One turning vector, and how many ticks it has turned
The counts run from 0 to 314.
[-25 -22   5  -9 -39  16  12  18   6  -5  -1 -34 -29  12  26   3  -3  14
 -10  14  -1  16  -5   6 -23  12  -8 -16  12 -19  14  14  10]	72
[  7  -7 -21 -36  28 -10  10   5   7  40 -14 -19  12 -40   3   2 -18  16
  -4  -1   8  -6  -9   0   1  -1  -2  18  -2 -22  17 -10   5]	216
[ 10  -4 -19 -32  12 -24   1  23  -6  -4 -21 -10  23 -29 -12   6  10 -16
   6   9  13  10   5   0  -7  -1 -13   0  32 -34   8  -3   4]	224
[ 11   7   0  18   5  17   1   1  15  -5 -12   1   7   4  18  -1  21  28
 -15  16  24  -3 -22   2  23 -15  -3   6   2  -8  42  33  13]	117
[ 37  -6  -8 -29  21 -12  14  14   9 -11  37 -24  13   0 -12  -3   4  12
  -5   2  11 -18 -11  13 -14  25  10   4  20 -26   4 -12  23]	248
[ -7 -23  18 -15  -9  25  41  -3  12  -4 -22 -16   3  25   3  11  15  19
  -5  19  14  19 -18  -1  -6  -8  -7 -13  22 -17   5 -10   7]	309
[ 46  -9 -24 -20   7 -15 -27   3  -5  30  -9  -6  13 -26   6  14  25 -13
   6   7   6 -21   2  -1  -1   0   0   2   0  -7  25   5  -3]	200
[  9 -14  -2  15 -17  10   7  12  15 -28   6   2 -23   3  19  -3  14  -2
 -14  21  38  16  -3   8   0 -15   6 -26  21 -13  19  21  11]	94
[ 17  -7   7   0 -22  33  29   1  25  -2  36 -11 -12  29   9  12  22  14
  -5  15  15 -18  -3  21  -9   4  11  -6  10   0  14   0  13]	83
[-15 -30  10 -20 -29  16  15   6  -2  14 -26 -22  -1  25  10   3   1  22
 -14  11  15  10 -21 -11  -9  -8 -15 -16  22  12  15   0   9]	304
[ 33 -15   0  -7 -11 -32 -17  26  -4  -8  14  -8 -14 -17   2 -29   3 -10
  -9  10  26  23 -12   7 -21   6  -2 -21  29 -10   8 -16  17]	259
[ 10  11   6 -10   5  23   8  -4   8  -8   7  10  16   2  19  -6  24 -10
   3   0  31 -14 -10  -2  26  -9  -9   4  20   1  32  36  -1]	123
[  3 -17   8   2 -42   5  31  -2  19  22  23 -19  -5  20  20   7   0  11
  -4   8  28  15  -6  11 -22  14   8  -5  21  18  14  -1  -3]	79
[  6 -18   9 -31  -6   4 -20  10   4  19  27 -13  14  -1  11 -39  -3  22
 -18  13   9   8 -12   7 -13  30   0   1  24  -4   6   4  17]	270
[ 26 -14 -25 -20  -7  -6  -7  25  12 -10  -6 -34  -6   0  11   5  37  -1
  -8  -3   7   7 -15 -27 -23  15   8 -29  13  -5  13  -1  11]	35
[ -8 -26  14 -30 -22  11  -2  15  18   3  -5  -9  -4   1  17  -1   5  29
  -3  10  31   3 -12 -21 -17  -1  -4 -29  17  -1 -11 -10   9]	286
[  7 -29  15 -29 -35  29   4  -4  -3   2 -13 -24  -4  31  14   9  17   4
  -3   5   9  -9 -20  -5 -10  -5  -1 -16  15  19  12  -2   7]	303
[ 37 -29   0 -24  -1 -13  -3  29  -3  55  10  -9  -2  -3  -4  -1   6 -17
   3   6   8   5  -3  -9   1  11  14  -9   6 -10  -5  -7   3]	3
[ 27  -6  -3 -37  10  -8  -6  24   8   9  43 -11   0 -11   1 -27  -1 -12
  -2  -9  23 -13 -10   5   0  10  10 -10  27 -11   4  -1  21]	253
[ -7  -9 -15 -60  20 -10  15  10  -9  18  -3 -15  12 -32  17  12 -14  -6
   5 -10  17  -9  -2   1  -5   7   1   0  11  -6  -3  -5 -10]	221
[ 20 -14  20  -7 -34  10  -6   9  16  25  -7 -14  10   8   4 -30  20 -12
   0 -18  23  18 -13 -10 -11  -7   5 -10  24  -2  16  -9  14]	294
[ 13  -8  -5 -13 -18   0   7  15  10  30  -4 -15  -2   4  18 -13   4   2
   0   0   5  32 -17 -26 -33  20 -15   0  28  19  15  -6  13]	44
[ 26 -13 -16 -54  10  20   6 -16  -5  16   2  -1  19 -18  21  23  13 -12
  12   5  -6  -8   4  15 -18   3 -17  19  12  -3   7  -7  -9]	208
[ 27  -7 -22 -18  12  -4 -19   8 -12  13 -23   4  22 -28   2   6  13  -3
   3  39 -10   0  11   6 -13   4 -21  17  35 -19  20   5  13]	206
[  3   8   9  -7  -6   2  41 -18  -1  32   6  12  24   2   4  -5   1   1
   7  10  12   0 -17  24  14   7 -25  18   1  -5  31  27 -17]	145
[-23  -8  -9 -16   0  16  27  16  18 -28   7 -25  10  -6  11  -8  13   8
  -4   5  13   9  -8  -8 -30   9   0 -27  33 -24   8   0  13]	59
[ 18 -13  -7 -13  26  -5  -4  20  17  17  -1  -5 -10 -16   6 -20  -3  -1
  -7   6  12  40 -17 -27 -12  -3   3 -13  36  -5  11 -12  16]	27
[ 17  -7 -13 -15  -9  -2 -15  21  -3  -1  -7 -26  13   0   8 -13  25  -2
  -1  12  -7  19 -15 -33 -26  28  -9 -16  41   1  21  13  19]	40
[ 28 -16 -11 -27  26  20   5   9  18  -9  18 -19   1 -15  17  -9  20 -10
  -2 -10   9  17 -21  -7 -19  12  16 -10  28  -5   7  -4   2]	29
[ 27 -33 -11 -16  23  -4  -7  18 -12  13   6 -18  14 -15   0  -9  -5  -8
 -14  20  -9  34  -6  11  -5  18  12  -1  31 -10  14   6   8]	10
[-15  -3  -2   6  -2 -18  24   6  -8  17  -4  17  -4 -29   5  -4 -13  -1
   9  20  20   3 -11  13  22  -7 -24 -15   5 -24  22  29 -17]	157
[ -3 -16  -3  -8 -49  16   5  23  -1 -12   9 -28 -30  16  18   1  15  -3
  -6   4   3   0   3   2 -20   6  -2 -24  13 -11  14  14  18]	71
[  9  -5  -5 -32 -22  16  17   4  15  15  10 -24   1   7  30  -6  11  -1
   5 -11   0  25 -19 -19 -35  26  -5   2  18  20   2  -5  -7]	43
[ 18 -11 -12 -33   3  -9 -15  -4  -8  51  -2   2  17 -28  17  13   3   0
  10  14   5 -12  12   1  -7   7  -5  18   3  16   8   4 -16]	204
[ 15   9   1 -27  -9  32  13  -5  13 -12   4   6  -3  15  34  21  21  14
  -6   5  33 -29 -20  -2  14  -9  -5  -4   0  15  20  27  -2]	119
[ 12  -6   9   0 -12  29   8  17  18  -4  34  -9 -21  22   7   1  12  -3
   1   7  27 -20  -1  13  -1 -15  10 -19  28  -1  18  24  29]	88
[ -5 -18  16 -24  -9  15  -4  10  15   7   0 -11  34 -12  15 -40   9  10
  -9  -4  35   8  -5 -11   2   5  15 -17  28  -5   5   5   7]	288
[ 20   0  13   8 -17  17   0  -7  15  28   9  10   2  13  24 -12   1  -6
  -7   6  26  13 -15  11  10  -6  -1  17  18  23  40  25  -3]	110
[ 52  -4 -14   3  13  -7  -7  -5  -3  26  11  21   3 -22  -6   8  12  10
   1  25  17 -38  -7  12  10  -4  -2   2   8  -2  17   7  -1]	182
[ 16 -17 -10 -25  11  -9 -11  -6  -1  39 -17   2  10 -46  22   6  -1  15
  -5   6  10   4   1   7   0   6   6  11 -17 -21  12   4 -27]	198
[  6 -29  18 -11 -16  27   1   7   7 -11 -20 -30   4   3   8 -18  28  15
 -14  -8   4  17 -18   1 -14  -2   9  -6   5 -29  19   0  17]	296
[ 19 -10  -5 -41  -4 -12  15  25   4   3  21  -7 -30   0   3  17  -5  21
   0   6  14   1 -13  -4 -21  11 -12 -11   9 -20 -13 -22  18]	250
[  5  -4   9   4   3  35  11 -23  13 -20  -1  -7  -5   9  34  15  13  28
  -8   8  10  20 -18  19   5 -15  -4   9   0  -4  29  21  -2]	113
[ 19  -1   9  22 -20   7   3  13  19  -1  16   1 -19   6  10 -16   9 -16
  -4  11  41   7  -6   8   3 -19   8 -24  37   5  29  19  14]	93
[ 32 -36  -5 -22   6  -6   8  24  -1  -2  -8 -10  -7  -6  -8  21  25   4
   3  21  -2  13  -3  -6 -18   5   8 -25   0 -43 -16 -11  -3]	0
[  4 -24 -12 -46  10   4 -13  -7  -6  32  -4  -6  19 -27  30  22   7  11
   0  14  -1 -11  14   8  -4  12   0  18  -7  -6   3   9 -19]	203
[ -4 -26  17 -23 -23  23  -2  10  19 -13 -23  -7   0   1  17  -9  27  22
   5   8  20  28 -14 -11 -20  -9   1 -18  27 -23  -1 -10   7]	291
